One turning vector, and how many ticks it has turned
The counts run from 0 to 529.
-0.590  2.660  1.971  -4.371  2.331  0.449  2.569  1.699  0.049  -2.784  0.995  0.781  -1.226  0.462  0.183  3.199  -2.893  0.890  -1.787  -0.444  -2.981  0.479  0.454  0.611  -0.705  -1.166  1.675  -2.142  -3.906  0.837  0.836  -0.663 -> 188
-0.490  0.965  0.964  1.898  1.252  1.330  -1.872  0.647  -4.388  -3.145  -1.964  -1.264  0.142  -0.319  -0.018  1.912  -5.001  -0.434  -0.796  -1.010  1.406  -2.767  -0.030  0.010  1.795  -3.128  2.282  -2.374  1.004  1.893  1.711  -0.548 -> 80
0.179  0.913  -0.694  0.955  1.112  1.649  1.609  3.170  -2.108  -2.137  1.276  -2.057  -2.025  -0.190  3.480  4.792  1.876  1.521  -0.062  4.549  1.226  -2.103  -1.507  2.222  1.186  -0.173  -0.461  1.064  3.239  1.079  -0.672  0.046 -> 9
2.944  0.778  -1.360  0.429  0.816  0.201  0.858  -0.892  -1.155  -3.319  -0.113  -0.338  -3.165  0.882  1.362  4.406  -2.078  2.610  -0.419  0.993  0.454  -0.478  1.428  -1.607  -0.844  1.538  -0.273  -0.163  4.802  1.178  -2.789  1.432 -> 302
1.973  1.650  -0.397  -1.421  2.932  -0.336  2.800  0.748  -3.262  -2.436  -0.906  1.058  -4.522  -0.701  1.259  3.209  -2.867  2.411  -1.566  1.221  -1.930  1.824  -0.167  -0.756  -1.131  0.554  -0.206  -2.044  1.629  0.851  -2.345  0.541 -> 304
-0.770  0.693  -0.102  0.044  0.724  1.347  1.535  1.953  0.264  -2.683  0.147  -3.196  1.524  0.891  4.787  4.422  1.067  0.319  -1.904  4.772  -0.774  -0.015  -1.111  1.234  0.355  0.293  -0.096  0.388  1.448  1.808  0.339  2.909 -> 160
-0.417  2.417  3.065  -1.548  3.142  4.079  0.249  0.649  0.639  -2.172  0.981  -0.921  -0.834  0.671  0.144  4.461  0.530  2.304  -1.624  -2.022  1.202  -1.772  2.600  3.037  0.785  0.787  1.058  -1.424  -2.170  0.431  -0.516  1.478 -> 509
-1.100  1.581  2.279  -0.905  0.235  2.102  1.454  1.030  2.785  -3.108  0.841  -3.581  1.148  1.653  2.954  5.313  2.725  1.470  -0.938  1.589  0.447  -1.114  1.628  2.229  0.171  -0.200  1.017  0.910  -0.930  0.930  -0.054  2.608 -> 175
-0.583  0.332  -1.371  -0.083  0.561  0.562  1.084  3.116  -1.683  -2.293  0.066  -2.074  1.659  1.504  5.123  3.119  -1.096  -0.138  -1.564  4.812  -0.573  0.371  -2.085  1.301  -0.234  -0.745  0.435  -1.180  1.643  2.106  0.876  1.980 -> 144
2.621  1.502  1.106  0.499  -2.340  -0.757  -1.631  0.242  -0.960  -4.276  1.211  0.392  -1.193  1.549  -0.007  4.204  -1.782  1.271  1.161  -1.165  2.369  -3.152  3.109  -0.984  -0.910  0.355  2.224  0.573  2.979  1.446  -2.013  0.615 -> 267
-0.411  1.626  0.909  -3.063  2.394  -0.576  2.786  -0.819  -2.618  -3.085  -0.127  -0.093  -1.262  1.880  2.254  1.943  -4.277  0.816  -0.947  0.502  -1.667  3.519  -0.648  0.754  -2.538  -1.408  2.276  -3.158  -0.437  0.235  -0.155  0.554 -> 120
1.031  2.034  0.749  -1.489  1.961  0.327  2.200  2.185  -4.821  -1.897  -0.415  2.392  -4.103  -0.029  -0.018  2.378  -3.280  2.601  -1.541  -0.118  -1.369  1.109  0.050  0.591  -1.123  0.711  0.890  -2.673  0.064  1.236  -1.683  -0.149 -> 288
-1.256  3.036  5.086  -1.970  1.042  1.007  2.301  1.008  -2.387  -2.151  -0.878  1.130  -2.250  -1.479  -1.291  3.686  -1.280  0.818  -1.732  -1.708  -1.541  -0.405  1.200  0.821  0.200  -0.045  1.582  -2.048  -2.730  1.336  -0.294  0.638 -> 239
-2.031  2.063  4.405  -0.701  -0.059  2.270  0.819  1.807  -0.100  -2.519  0.489  -0.564  -0.290  0.852  -0.092  5.143  1.680  1.303  -1.945  -2.287  1.258  -2.846  1.717  2.637  1.066  0.725  1.000  -0.505  -1.899  1.347  -0.682  1.697 -> 224
0.037  1.662  1.352  -4.017  1.903  -1.529  3.535  0.845  -1.952  -2.466  1.266  2.172  -2.750  0.088  0.653  4.141  -2.767  -0.158  -2.646  0.042  -1.891  -1.116  -1.297  -0.661  -0.553  1.938  -0.265  -0.527  0.968  1.711  -0.169  0.852 -> 220
1.950  2.147  0.614  2.063  -1.089  1.706  -3.266  3.389  -3.512  -2.806  -1.062  0.258  -0.325  0.564  -0.067  2.925  -2.911  1.018  0.355  -0.761  0.783  -3.905  2.673  -0.377  0.688  -1.736  2.170  -1.206  1.251  1.769  -0.657  -0.476 -> 282
-1.388  0.460  -0.194  0.419  -0.142  2.220  0.611  1.302  0.284  -2.949  1.315  -2.800  1.775  3.954  4.712  4.115  1.240  1.472  -1.494  2.162  1.504  0.016  0.398  2.958  -0.525  0.424  0.784  -0.327  0.858  0.966  -0.546  2.928 -> 142
1.509  0.320  -1.750  -1.804  1.606  0.407  1.087  -1.024  0.587  -3.448  1.047  -1.249  -0.098  3.159  3.248  4.612  -3.337  0.844  -2.216  0.431  -0.203  -0.482  0.923  -1.430  -1.456  2.583  -0.428  -0.832  2.976  0.857  -1.107  1.865 -> 151
1.241  0.945  -0.475  0.380  -0.235  1.219  -2.695  -0.218  -0.108  -4.076  0.561  -1.880  2.216  3.710  1.481  3.119  -4.166  0.417  -0.900  -1.873  1.282  -2.019  3.093  -1.013  -0.391  -0.905  2.936  -1.472  1.645  0.964  0.034  0.248 -> 132
0.141  0.760  -0.188  -2.961  1.628  -1.842  2.704  -1.237  -1.332  -3.957  0.877  -0.394  -1.466  2.758  2.412  2.435  -4.286  0.804  -0.588  1.339  -0.858  3.252  -0.854  -0.570  -2.468  -0.125  1.599  -2.205  1.443  0.572  -1.172  1.338 -> 119
3.111  1.065  0.183  -0.932  -1.578  -1.977  -0.077  -0.242  -1.539  -4.234  1.765  0.837  -2.082  1.921  0.945  4.155  -1.746  1.514  1.055  0.330  1.778  -2.087  1.951  -1.049  -1.601  1.020  0.955  0.612  3.966  1.567  -2.322  1.161 -> 268
-1.735  0.749  2.417  1.318  0.689  1.880  0.616  -0.321  -0.329  -3.565  2.042  -2.230  -1.629  2.076  0.341  3.820  1.522  2.134  0.422  -0.391  4.995  -1.597  0.590  4.059  0.421  -1.930  1.791  -0.820  -0.494  0.103  0.091  1.118 -> 57
-0.750  1.421  0.735  -1.042  -0.220  -0.404  1.070  4.529  -2.405  -2.483  0.740  0.198  0.125  -1.254  2.192  3.193  -1.203  -1.003  -1.801  3.398  -1.240  -3.263  -2.517  0.956  0.934  -1.722  0.382  0.198  0.461  3.264  2.547  0.212 -> 212
-2.732  1.063  3.854  1.791  1.072  2.845  0.573  -1.418  -1.341  -2.900  -1.223  -2.765  0.036  1.513  0.778  3.583  0.565  1.579  -0.913  -1.188  2.786  0.160  1.253  3.347  0.754  -0.545  1.809  -1.942  -0.658  0.514  -0.284  2.060 -> 90
-1.789  -0.179  -1.577  1.400  0.748  -0.046  2.874  1.713  -2.012  -2.715  0.111  -2.543  -2.101  0.406  2.977  3.320  0.194  0.877  -2.358  4.356  0.685  -0.725  -3.659  1.737  1.497  -2.604  -0.158  -0.476  2.014  1.717  1.246  0.423 -> 362
2.035  0.806  0.256  -0.873  1.860  -0.442  0.902  -3.077  0.901  -3.944  1.368  -1.793  -3.187  0.174  0.091  5.247  -1.792  1.737  0.926  -0.079  2.255  -1.829  1.643  -1.365  0.205  -0.182  0.349  0.589  3.737  -0.080  -1.322  0.113 -> 33
-0.620  1.103  1.182  -1.125  0.274  1.091  1.512  1.311  2.400  -3.374  1.059  -3.129  0.944  0.642  3.854  4.875  2.298  0.577  -0.951  4.065  -0.035  -0.528  0.098  1.367  0.016  -0.585  0.687  1.204  0.340  1.580  0.048  2.679 -> 176
-2.018  1.537  1.858  -1.084  1.597  3.566  0.744  1.960  -1.311  -2.038  -0.208  -1.128  0.769  3.021  1.424  2.253  -2.444  1.524  -2.328  -1.873  -0.677  1.261  1.504  2.422  -0.621  -1.055  2.725  -3.333  -3.441  0.156  0.119  0.398 -> 139
1.189  1.078  -0.744  -4.321  0.742  -2.182  2.714  0.115  1.144  -3.950  3.456  0.908  -1.880  1.720  1.299  4.725  -2.548  0.402  -1.610  1.084  -0.698  -2.196  -0.521  -1.075  -1.585  1.518  -0.576  0.502  1.770  1.598  -0.282  0.841 -> 202
0.321  0.135  -0.050  -0.920  -0.126  -1.745  2.261  -3.387  0.706  -4.429  0.470  -2.446  -2.256  1.719  1.260  4.808  -3.251  -0.014  -1.340  1.015  0.756  -0.431  -0.372  -2.150  0.375  -0.096  0.396  0.120  4.128  0.279  -0.280  0.113 -> 386
-0.799  1.552  1.646  -1.281  -0.875  0.900  1.574  1.804  2.776  -3.323  2.229  -2.680  0.636  1.999  2.071  4.892  2.778  1.385  -0.787  1.563  0.938  -1.866  0.919  2.515  -0.515  -0.965  0.901  0.886  -1.318  1.633  0.270  2.110 -> 192
-0.621  1.472  -0.021  -2.629  3.155  0.778  2.577  1.364  -2.516  -1.937  0.948  0.227  -0.687  2.287  2.356  1.961  -4.947  0.954  -2.356  0.144  -2.380  2.380  -0.734  0.407  -1.698  -0.371  1.853  -3.378  -0.918  0.262  -0.117  0.312 -> 137
-1.912  2.412  3.143  -2.801  1.102  2.174  1.603  2.660  -0.394  -2.417  1.243  0.494  -0.723  1.186  -0.826  3.317  -1.186  1.143  -2.502  -2.688  -0.724  -1.709  1.141  2.537  0.308  -0.635  1.720  -1.701  -3.915  0.879  1.030  0.107 -> 206
